In the rows, zero is written as 128.
Turns, then the turns between two rows, first turn first; the first pair answered:
turn V:
[129 153 170 110 159 119 152 159 158 146] |-> [146 133 168  81 121 105 140 158 125 151]
[168 140 153 119  90 137 109 133 101 160] |-> [146 166 151 160 142 158 117 129 135 167]
[129 166 163 118 142  93 143 156  85 165] |-> [118 178 167 132 164 103 152 157 112 157]
turn S:
[125 141 125 110 116 153  88 142 113 149] |-> [125 123 113 114 109 155  85 130 115 132]
[130 107 100 124 111 139  84 120  81 159] |-> [116  95  87 145 128 150  90 105  93 137]
[107 140 130 163 152 157 107 115 133 143] |-> [120 155 148 142 142 147 102 133 121 168]
turn X:
[121 137 143 113 134  96 161 143 117 138] |-> [126 121 138 107 119  94 162 139 114 123]
[132 117 163 109 131 144 109 147 134 155] |-> [126 119 168 110 141 142 120 152 137 152]
[120 104 127 151 131 105 139  95 120 124] |-> [122 101 124 153 123 111 127  92 114 127]
[129 141 134  98 133 111 173 157 168 111] |-> [138 117 122  91 109 113 166 142 159  91]
turn F:
[146 113 145 122 112 122 159 131 181  79] |-> [158 144 150 112 101 145 112 143 191 118]
[133 153 140 114 119 146 112 141 167 122] |-> [127 153 119 137 125 159  89 121 143 135]
[120 110 138 109 113 125 153 106  98 105] |-> [129 125 156  91 105 127 147 119 114 112]
Then:
Each pair is 2 to 3 turns apart.
[136 135 111 116  96 135  70 110 122 108] |-> [127 140 102 136 118 137  66 101 109 121] | F then X
[127 119 129  82  80  97 109 146 100 122] |-> [ 96 163 107 153 148 137  84 127 114 162] | F then V
[144 194 133 133 121 115 135 142 133 163] |-> [151 188 135 126 110 112 128 143 123 164] | V then V then V
[114 107  85 144 109 153  99 104 156  88] |-> [123 112 110 114 103 138 122 126 185  76] | F then F
[136 112 101 164  94 131  71 102  54 184] |-> [108 165 142 188 175 109 142 134  85 204] | X then X
[134 189 153 101 145 102 131 158 198 140] |-> [ 94 117  82 184 179  94 151  93 126 109] | F then F then F
[120  68  92 132  89 142 105 101 137  69] |-> [112 114  83 171 123 168  62 102 115 144] | V then X
[127  95 129 141 122 123 155 103 138  86] |-> [154 141 145 114  99 145  96 128 146 145] | F then F then V
[162  73 119  99  62  72 147 111 102  95] |-> [124 179 114 194 172 152 100 111 173 174] | X then X then V
[120 119  92 171 137 159  77 111 125 122] |-> [127 164 120 165 156 149  86 141 121 168] | X then S
[139 149 177  86 129 111 148 120 172 104] |-> [122 158 149 131 154 149 123  95 192 106] | F then F then V
[109 115 110 129 150 137 161 120 152 112] |-> [141 112 120  82 100 125 134 134 124 129] | F then V
[ 84 131 157 119 171  97 212 147 124 120] |-> [117 149 179  68 123  95 179 171 124 148] | S then F then X
[118 105 117 130 117 115 109 126  85 130] |-> [116  91 116 128 113 112 123 125 107 101] | S then F then X
[151 152 135  95 100 111 101 165  93 171] |-> [127 183 146 127 159 120 129 176 129 180] | X then V
[123 137 116 137 171 140 119 133 156  99] |-> [129 156 124 130 174 139 109 143 149 129] | X then S then F
[150 177 138 115 165 149 115 153 123 154] |-> [124 130 106 152 185 135 147 120  88 123] | F then F
[134 118 149  99 111  79 154 147  98 113] |-> [148 112 135  93  79 110 102 135 114 108] | F then S then F
[107 101 116 138 141 116 160 123 133  92] |-> [100 117 114 157 160 133 149 117 142 104] | X then S
[131 146 116 134 109 162 116 119 190  85] |-> [114 146  91 178 146 164 114 101 155 110] | S then F then F
[124 109 133 177 158 152 149  97 129 136] |-> [151  79 134 129 101 127 140  99  91 129] | V then V
[145 120 135 116 130 122 143 130  97 197] |-> [149 106 126 120 115 124 130 116  92 189] | S then X
[119 115 125 145 144 134 148 121 159  91] |-> [117 100 114 143 132 131 142 112 136  86] | V then S
[140 161 136 123 139 163 134 149 155 157] |-> [117 124 100 166 158 156 147 115 119 141] | F then F
[150 129 132 114 126 127  58 118  90 145] |-> [113 129 135 158 191 126 135 114 149  92] | V then F then F
[110 111 143 120 106 146 162 124 151  88] |-> [122 111 138 108  84 162 122 124 146 101] | X then F
[119 106 104 138 119 161 117 101 188  71] |-> [139 159 109 135 121 167  56 122 134 171] | V then X then X
[ 94 153 150 170 181 152 121 115 142 159] |-> [106 145 145 157 160 129 111 115  83 184] | S then F
[106 106 120 174 164 147 141 106 134 104] |-> [110  89 108 170 147 140 129  99 102 113] | V then V then S
[115 135 110 168 137 122 140 114 130 130] |-> [137 131 135 119 100  94 145 132 112 136] | S then V then V
[135  77 114 103  89 117 159 136  76 108] |-> [129 160 118 141 135 170  93 150 102 192] | F then F then V
[122 124 123 135 155 143 164 125 129 120] |-> [131 105 115 119 129 131 151 120  99 125] | V then S then V
[155  99 131  67 102 123 108 125 113 109] |-> [140  94 100 111 121 160  81 100 121 103] | S then X
[114  90 110 115  92 150 141 116 155  60] |-> [ 95 160 134 148 163 160 159 142 186 111] | S then X then S
[126 131 129  77  88 155  97 154  67 177] |-> [103  78 107 106 105 129 153 127  43 123] | F then F
[134 102 120 106  64 136 121 123 172  39] |-> [113 198 117 180 163 171  75 134 150 167] | V then V then S
[132  82  97 167  98 141 110 106 124  92] |-> [128 136 103 184 127 158  80 119 121 151] | X then X
[150 114  80 168 148 140  86  78 146 116] |-> [142 151 129 150 189 111 158 115 182 115] | F then S then F
[129 189 162 115 165 107 139 167  96 205] |-> [138 121 171  68 113  80 196 168 130 101] | V then X then S
[134 161 140 142 139 120  79 141  97 189] |-> [123 170 172 139 169  92 142 162 131 166] | X then X then F
[139  67  84 120  77  84 123 109  58  94] |-> [136  65  99 112  70 105 138 117 132  39] | S then F then X
[ 81  81  81 149 108 102 168 109  96  98] |-> [ 98  79 109 109  81  95 179 129 119  82] | X then F
[129 107 117 116  64 123 148 114 111  82] |-> [104 171 113 173 142 134 139 117  90 165] | V then X then X
[153  87 182  49  92  80 152 169 158  92] |-> [153 117 118 112 101 152  20 127  94 191] | F then F
[149 178 194 126 156 142 118 176 152 170] |-> [109 100 144 185 187 110 185 123 101 107] | F then F then F
[ 91 111 151 154 161 143 161 144 162 135] |-> [ 98 135 160 145 153 161 131 153 168 159] | F then F
[104  98 106 171 136 194 141 102 209  85] |-> [112 102  95 172 120 212 104  95 196 103] | X then X
[165 142 130 158 127 175 115  97 183 158] |-> [186 153 159 112 102 143 130 126 157 177] | S then X then S
[111 195 147 136 159 165  96 157 202 151] |-> [133 167 182  75 119 111 154 184 185 118] | X then S then X
